Questions about the matrix below. Indices start at 0.
1) Report the entry in the top-right corner.
2) Report the bottom-right entry.
3) Report the entry at row 0, column 2.
4) Report the entry in row 1 and column 0.
5) Report the entry just left of 6.90.
6) Report the entry in row 2 and column 0.
7) Report the entry directly below -5.59.
8) Report the entry just right of 6.30.
5.35,14.23,-18.29,-2.61,6.76,-6.61,4.35,-7.87,-3.96,6.90,4.70,-0.98,-11.47,-3.96,-7.43,6.23
3.29,-9.75,5.36,2.42,-0.91,2.90,-5.71,6.98,-3.64,2.53,1.18,-7.62,-3.87,-6.63,6.61,8.01
2.75,10.05,-18.74,1.18,4.46,-6.21,4.61,-10.35,-2.41,3.67,3.15,-1.51,-5.37,-7.82,-6.86,4.74
-3.24,0.12,-8.50,8.70,5.74,-12.14,-3.13,-7.49,6.46,-12.74,-7.34,4.52,-3.53,3.53,-8.46,8.30
-2.94,-0.06,-8.83,11.44,12.35,-8.99,-7.24,-7.47,6.84,-13.64,-8.93,6.01,-5.99,1.08,-1.04,6.95
4.54,-5.78,4.67,0.21,-1.13,1.97,-3.13,8.27,-4.02,3.15,4.19,-4.07,-3.93,-9.25,7.65,7.90
-11.30,3.08,-6.78,-7.82,1.81,4.76,-2.34,0.60,9.56,-2.76,-11.96,-12.32,4.68,-4.95,5.20,18.72
-4.84,1.37,-6.89,7.37,7.71,-11.24,-1.57,-8.77,3.11,-11.45,-6.71,3.55,-4.48,2.49,-4.83,9.94
-3.76,2.00,-7.97,8.40,11.52,-11.61,-4.15,-9.39,6.30,-17.67,-6.50,4.79,-5.74,5.95,-6.57,12.80
-9.43,3.35,-13.64,-4.97,2.04,1.09,-0.64,1.49,8.45,-3.00,-7.53,-11.61,2.44,-0.91,5.18,9.83
-8.20,2.58,-6.67,-4.64,0.59,3.14,-1.22,0.83,10.60,-2.80,-7.07,-12.87,0.66,-0.81,5.74,14.86
-5.59,3.20,-7.11,7.02,6.35,-11.33,-2.55,-11.63,1.03,-9.40,-8.43,3.01,-5.62,1.90,-4.67,9.62
-4.44,0.25,-9.21,11.94,7.97,-14.77,-3.63,-7.72,6.54,-14.51,-9.24,6.69,-3.90,2.83,-5.62,12.12
3.00,10.39,-13.70,3.17,3.97,-5.81,3.48,-11.15,-1.70,4.84,4.65,-1.55,-6.44,-7.33,-7.31,4.80
1) 6.23
2) 4.80
3) -18.29
4) 3.29
5) -3.96
6) 2.75
7) -4.44
8) -17.67

Read these off the matrix that follows.
1) Which number is the entry directly above -7?
2) Which number is the fourth entry in reading order?
3) Which number is the first entry on the main diagonal?
4) Which number is the entry directly below the largest entry?
5) Which number is the bottom-right entry?
6) Which number is the first entry of the smallest entry's row?
7) Which number is the fifth-last entry, reading row by row?
8) Which number is the maximum?
[[ 28 -36  34  25   9]
 [-25   4  -9 -30  19]
 [-19 -18 -13  -4  30]
 [ 25 -37  30  14  17]
 [-28  48 -35  -9 -27]
 [-18 -17  -5 -20  41]
 [-22  -8  -8 -21  31]
 [ 21 -18  34  -8  10]
 [ 31 -25  32  22  -4]
 [-17   7   4 -35  13]
 [ 21  13   2  27 -45]
 [ 22  13   2  27 -44]
 [ -7   6  16 -34   8]
 [-10 -17 -24  33   8]
 [  8  21  22 -25 -14]
 [ -8 -26 -10  11  25]]
1) 22
2) 25
3) 28
4) -17
5) 25
6) 21
7) -8
8) 48

Questions about the row below.
1) The minimum?
2) The entry just right of -10?
3) The median entry?
[-10  -9 -24  30  45 -12 -19]
1) -24
2) -9
3) -10
